In the data rows, 50 means zero.
Here is a table of points, one per row:
[57. 56. 46. 46. 58. 51. 53. 54. 55. 61. 46. 49. 61. 46. 50. 59. 54. 45. 60. 40. 55. 46. 56. 47.]
[43. 55. 45. 42. 59. 52. 55. 56. 58. 60. 46. 47. 60. 46. 50. 63. 54. 44. 55. 40. 56. 49. 56. 47.]
[55. 38. 56. 51. 56. 56. 45. 42. 44. 57. 60. 46. 50. 42. 55. 41. 35. 35. 56. 46. 44. 72. 41. 51.]
[62. 36. 57. 42. 60. 54. 49. 45. 37. 59. 58. 47. 48. 46. 56. 43. 34. 35. 40. 45. 44. 48. 41. 48.]
[46. 48. 43. 57. 27. 61. 31. 57. 39. 42. 54. 56. 72. 61. 55. 60. 47. 68. 59. 60. 52. 48. 75. 68.]
[55. 57. 53. 54. 46. 69. 52. 61. 40. 44. 68. 65. 51. 35. 36. 35. 57. 58. 43. 38. 47. 49. 47. 39.]
[66. 35. 58. 58. 53. 53. 57. 32. 42. 63. 62. 43. 41. 54. 60. 62. 34. 71. 50. 48. 43. 44. 46. 49.]
[38. 55. 52. 58. 40. 32. 57. 58. 54. 46. 68. 61. 50. 50. 39. 45. 52. 58. 39. 37. 48. 61. 46. 38.]
[52. 56. 42. 55. 59. 51. 55. 61. 61. 62. 47. 49. 59. 34. 50. 60. 52. 43. 60. 39. 57. 48. 56. 47.]
[55. 56. 46. 44. 58. 51. 54. 50. 57. 61. 46. 49. 61. 44. 50. 59. 54. 43. 60. 41. 55. 41. 56. 47.]
[56. 54. 47. 50. 56. 52. 57. 44. 55. 61. 45. 45. 60. 67. 53. 50. 55. 45. 59. 39. 52. 40. 57. 47.]
[37. 57. 49. 52. 57. 30. 47. 67. 47. 40. 42. 67. 39. 52. 59. 51. 6. 59. 66. 56. 36. 38. 52. 39.]
[52. 55. 46. 45. 57. 52. 56. 48. 55. 60. 46. 47. 60. 53. 51. 58. 55. 44. 61. 40. 54. 42. 56. 48.]
[44. 55. 43. 13. 33. 50. 54. 50. 49. 66. 40. 45. 31. 60. 54. 51. 56. 46. 50. 44. 57. 53. 55. 44.]
[53. 37. 58. 41. 57. 54. 50. 39. 48. 59. 62. 47. 47. 25. 56. 64. 35. 70. 58. 50. 47. 61. 44. 51.]
[54. 36. 56. 42. 60. 56. 48. 50. 40. 58. 59. 46. 49. 42. 55. 41. 34. 36. 47. 44. 44. 58. 42. 50.]
[38. 38. 58. 47. 53. 54. 49. 25. 44. 57. 62. 47. 48. 50. 55. 64. 37. 29. 49. 53. 44. 68. 42. 52.]
[52. 61. 53. 52. 49. 33. 61. 50. 40. 45. 67. 54. 46. 38. 38. 37. 58. 54. 53. 39. 44. 52. 48. 83.]
[40. 50. 34. 41. 76. 61. 43. 48. 64. 37. 49. 55. 63. 77. 51. 50. 52. 65. 39. 56. 54. 34. 27. 70.]
[55. 55. 48. 35. 65. 54. 60. 53. 47. 15. 52. 43. 62. 49. 50. 67. 51. 42. 62. 42. 59. 43. 57. 49.]
[43. 54. 46. 48. 55. 52. 56. 51. 51. 59. 47. 45. 58. 73. 51. 71. 54. 46. 49. 40. 54. 54. 57. 47.]
[60. 56. 44. 49. 58. 52. 61. 68. 49. 61. 48. 43. 59. 57. 49. 63. 50. 48. 43. 73. 55. 53. 57. 45.]
[40. 55. 55. 43. 45. 71. 55. 53. 40. 41. 69. 61. 50. 50. 36. 28. 60. 58. 49. 37. 45. 49. 48. 40.]
[49. 56. 45. 48. 57. 52. 53. 55. 57. 60. 46. 47. 61. 50. 50. 59. 54. 45. 59. 39. 55. 55. 56. 47.]
[51. 47. 43. 47. 31. 23. 30. 61. 46. 46. 47. 58. 78. 62. 57. 36. 41. 30. 43. 56. 51. 35. 68. 64.]
[30. 54. 57. 54. 39. 63. 53. 44. 39. 45. 39. 20. 46. 25. 35. 60. 66. 53. 34. 47. 45. 39. 43. 49.]
[44. 53. 54. 59. 60. 34. 42. 59. 42. 49. 43. 56. 41. 43. 68. 50. 58. 55. 51. 57. 31. 29. 46. 41.]
[47. 59. 51. 86. 62. 70. 33. 56. 39. 48. 43. 58. 45. 40. 67. 56. 63. 56. 41. 60. 34. 60. 49. 42.]
[60. 11. 44. 66. 61. 52. 58. 49. 60. 20. 41. 46. 66. 58. 50. 60. 56. 45. 52. 38. 63. 57. 61. 42.]
[52. 55. 46. 46. 55. 51. 57. 48. 54. 60. 47. 47. 58. 54. 50. 63. 55. 43. 63. 41. 53. 39. 57. 48.]
[57. 54. 57. 64. 39. 27. 47. 56. 47. 49. 32. 16. 54. 41. 41. 33. 60. 62. 33. 37. 45. 58. 40. 45.]
[38. 49. 82. 58. 41. 63. 42. 67. 63. 45. 50. 56. 35. 56. 55. 44. 49. 29. 46. 58. 57. 33. 81. 70.]
[57. 56. 42. 49. 60. 54. 58. 66. 58. 61. 47. 42. 62. 45. 50. 45. 51. 47. 54. 72. 56. 59. 58. 45.]
[55. 56. 48. 51. 52. 51. 54. 42. 53. 60. 47. 47. 59. 65. 51. 65. 55. 44. 64. 41. 53. 50. 56. 48.]
[48. 34. 57. 45. 57. 55. 55. 32. 50. 60. 62. 42. 45. 42. 59. 51. 36. 70. 58. 48. 44. 52. 46. 51.]
[58. 18. 34. 47. 30. 49. 48. 56. 59. 67. 72. 43. 31. 49. 49. 54. 61. 47. 46. 45. 67. 47. 61. 38.]
[42. 60. 53. 63. 35. 59. 57. 36. 49. 40. 35. 30. 46. 46. 31. 45. 16. 56. 47. 45. 47. 44. 49. 45.]
[57. 55. 45. 42. 61. 54. 62. 56. 55. 61. 46. 39. 61. 66. 52. 37. 53. 47. 48. 71. 53. 46. 58. 44.]
[64. 15. 39. 26. 40. 50. 53. 54. 66. 31. 29. 49. 43. 40. 58. 48. 61. 45. 42. 44. 23. 54. 60. 41.]
[57. 57. 45. 55. 54. 51. 55. 49. 56. 61. 47. 49. 59. 49. 50. 66. 54. 43. 63. 42. 55. 46. 56. 48.]
[54. 56. 42. 48. 60. 55. 58. 66. 58. 60. 46. 40. 63. 52. 51. 41. 52. 48. 53. 71. 55. 63. 58. 45.]
[42. 49. 36. 45. 31. 57. 37. 56. 54. 46. 50. 56. 73. 52. 57. 62. 50. 61. 48. 60. 55. 32. 26. 64.]
[41. 52. 57. 57. 61. 32. 42. 46. 36. 45. 46. 57. 40. 38. 61. 50. 55. 53. 51. 60. 78. 30. 43. 39.]
[55. 55. 79. 51. 38. 58. 35. 69. 69. 44. 46. 59. 42. 54. 53. 57. 53. 28. 47. 59. 61. 53. 29. 67.]
[69. 70. 38. 40. 41. 52. 49. 42. 65. 29. 80. 35. 38. 42. 63. 57. 58. 38. 46. 52. 23. 47. 61. 45.]
[58. 57. 35. 42. 52. 59. 28. 42. 61. 47. 43. 62. 41. 43. 54. 38. 49. 68. 32. 66. 61. 61. 72. 69.]
[34. 59. 52. 56. 36. 60. 58. 40. 48. 39. 36. 30. 46. 43. 30. 44. 16. 56. 50. 45. 47. 44. 49. 46.]
[47. 16. 51. 57. 42. 33. 70. 46. 44. 45. 62. 55. 46. 42. 31. 44. 62. 54. 50. 75. 47. 53. 52. 78.]
[62. 50. 80. 48. 40. 61. 42. 75. 69. 46. 46. 50. 38. 70. 58. 43. 52. 72. 54. 52. 59. 41. 35. 66.]
[54. 35. 56. 52. 61. 54. 52. 40. 42. 62. 58. 44. 47. 55. 60. 42. 33. 34. 28. 45. 44. 49. 43. 47.]
[41. 55. 52. 67. 39. 31. 59. 51. 56. 49. 67. 60. 49. 57. 42. 45. 52. 56. 34. 38. 47. 59. 46. 37.]
[52. 52. 56. 52. 40. 66. 68. 52. 36. 49. 31. 71. 48. 44. 36. 50. 54. 55. 35. 74. 42. 52. 45. 39.]
[46. 49. 34. 54. 32. 57. 38. 48. 64. 49. 49. 57. 73. 38. 59. 50. 51. 56. 56. 61. 55. 22. 27. 64.]
[49. 56. 56. 51. 45. 68. 56. 44. 39. 44. 68. 62. 49. 58. 38. 35. 59. 56. 36. 39. 45. 40. 48. 39.]
[47. 50. 55. 48. 67. 36. 21. 49. 45. 48. 44. 55. 42. 55. 13. 59. 54. 51. 53. 62. 39. 43. 46. 42.]
[67. 62. 41. 44. 40. 49. 53. 41. 56. 30. 41. 44. 39. 49. 60. 58. 52. 42. 34. 48. 66. 69. 55. 42.]
[54. 35. 59. 44. 55. 55. 52. 37. 44. 59. 62. 43. 45. 45. 57. 61. 35. 72. 58. 48. 45. 59. 45. 51.]
[45. 52. 58. 60. 36. 66. 62. 28. 46. 49. 29. 75. 49. 45. 38. 47. 59. 50. 52. 42. 41. 50. 44. 42.]
[40. 59. 56. 46. 38. 32. 61. 35. 57. 45. 70. 60. 53. 44. 37. 44. 54. 51. 44. 80. 47. 60. 45. 39.]
[57. 58. 57. 50. 40. 30. 51. 51. 48. 45. 65. 64. 55. 53. 38. 42. 53. 59. 39. 39. 47. 61. 43. 38.]
[40. 52. 58. 56. 61. 35. 39. 41. 40. 42. 45. 55. 44. 43. 62. 30. 58. 55. 68. 58. 76. 41. 44. 41.]
[55. 56. 56. 53. 47. 30. 64. 49. 39. 50. 25. 64. 49. 43. 40. 45. 55. 56. 43. 37. 41. 68. 43. 83.]
[54. 36. 55. 48. 60. 54. 49. 49. 41. 60. 59. 46. 48. 40. 56. 46. 33. 35. 40. 45. 45. 57. 42. 49.]
[48. 55. 34. 49. 51. 56. 27. 32. 64. 50. 42. 66. 37. 44. 56. 53. 50. 64. 29. 33. 61. 45. 71. 70.]
[65. 55. 44. 52. 58. 55. 61. 58. 52. 61. 46. 39. 60. 68. 52. 38. 53. 49. 56. 70. 52. 52. 58. 45.]
[29. 52. 56. 49. 58. 35. 41. 58. 38. 44. 44. 53. 42. 60. 66. 57. 59. 57. 54. 57. 31. 45. 47. 43.]
[46. 60. 52. 55. 52. 32. 65. 49. 42. 48. 66. 52. 45. 47. 41. 42. 56. 53. 31. 39. 44. 46. 49. 81.]
[26. 54. 55. 59. 55. 38. 38. 44. 49. 44. 43. 53. 46. 54. 67. 42. 62. 55. 71. 59. 30. 58. 47. 45.]
[78. 61. 42. 41. 38. 50. 54. 42. 51. 29. 42. 44. 37. 46. 58. 51. 52. 42. 51. 47. 64. 59. 55. 44.]
[51. 36. 54. 48. 59. 57. 45. 53. 42. 57. 59. 44. 51. 46. 56. 40. 34. 38. 47. 43. 45. 77. 42. 50.]
[54. 57. 42. 18. 32. 51. 50. 51. 51. 66. 40. 46. 33. 50. 53. 45. 56. 47. 60. 44. 58. 57. 54. 45.]
[36. 54. 45. 48. 55. 54. 55. 48. 59. 58. 48. 44. 60. 60. 51. 60. 56. 44. 66. 40. 54. 60. 58. 49.]
[51. 49. 53. 62. 65. 37. 24. 46. 47. 49. 45. 53. 39. 60. 15. 49. 55. 51. 64. 60. 37. 40. 48. 42.]
[49. 51. 19. 66. 38. 62. 44. 70. 52. 45. 49. 56. 24. 73. 51. 44. 48. 30. 63. 55. 55. 50. 26. 70.]
[30. 51. 57. 61. 58. 35. 40. 49. 35. 42. 47. 53. 41. 58. 62. 48. 56. 57. 56. 57. 77. 54. 45. 40.]
These points spread out most along one direction. Take the direction at right angles to it along which they spread out most. Go by this last direction. How far along it is each point below, from 0 to 99? The average is 50, and the first point in the table lies past the average. One standard deviation of the points above along it is 16.
[67. 62. 41. 44. 40. 49. 53. 41. 56. 30. 41. 44. 39. 49. 60. 58. 52. 42. 34. 48. 66. 69. 55. 42.] 59
[52. 56. 42. 55. 59. 51. 55. 61. 61. 62. 47. 49. 59. 34. 50. 60. 52. 43. 60. 39. 57. 48. 56. 47.] 54
[37. 57. 49. 52. 57. 30. 47. 67. 47. 40. 42. 67. 39. 52. 59. 51. 6. 59. 66. 56. 36. 38. 52. 39.] 35
[58. 18. 34. 47. 30. 49. 48. 56. 59. 67. 72. 43. 31. 49. 49. 54. 61. 47. 46. 45. 67. 47. 61. 38.] 68
[57. 58. 57. 50. 40. 30. 51. 51. 48. 45. 65. 64. 55. 53. 38. 42. 53. 59. 39. 39. 47. 61. 43. 38.] 51
[34. 59. 52. 56. 36. 60. 58. 40. 48. 39. 36. 30. 46. 43. 30. 44. 16. 56. 50. 45. 47. 44. 49. 46.] 58
[55. 55. 48. 35. 65. 54. 60. 53. 47. 15. 52. 43. 62. 49. 50. 67. 51. 42. 62. 42. 59. 43. 57. 49.] 51
[54. 35. 56. 52. 61. 54. 52. 40. 42. 62. 58. 44. 47. 55. 60. 42. 33. 34. 28. 45. 44. 49. 43. 47.] 77
[62. 36. 57. 42. 60. 54. 49. 45. 37. 59. 58. 47. 48. 46. 56. 43. 34. 35. 40. 45. 44. 48. 41. 48.] 77
[49. 51. 19. 66. 38. 62. 44. 70. 52. 45. 49. 56. 24. 73. 51. 44. 48. 30. 63. 55. 55. 50. 26. 70.] 26
[54. 56. 42. 48. 60. 55. 58. 66. 58. 60. 46. 40. 63. 52. 51. 41. 52. 48. 53. 71. 55. 63. 58. 45.] 49
[40. 52. 58. 56. 61. 35. 39. 41. 40. 42. 45. 55. 44. 43. 62. 30. 58. 55. 68. 58. 76. 41. 44. 41.] 30
[60. 56. 44. 49. 58. 52. 61. 68. 49. 61. 48. 43. 59. 57. 49. 63. 50. 48. 43. 73. 55. 53. 57. 45.] 48
[55. 57. 53. 54. 46. 69. 52. 61. 40. 44. 68. 65. 51. 35. 36. 35. 57. 58. 43. 38. 47. 49. 47. 39.] 54
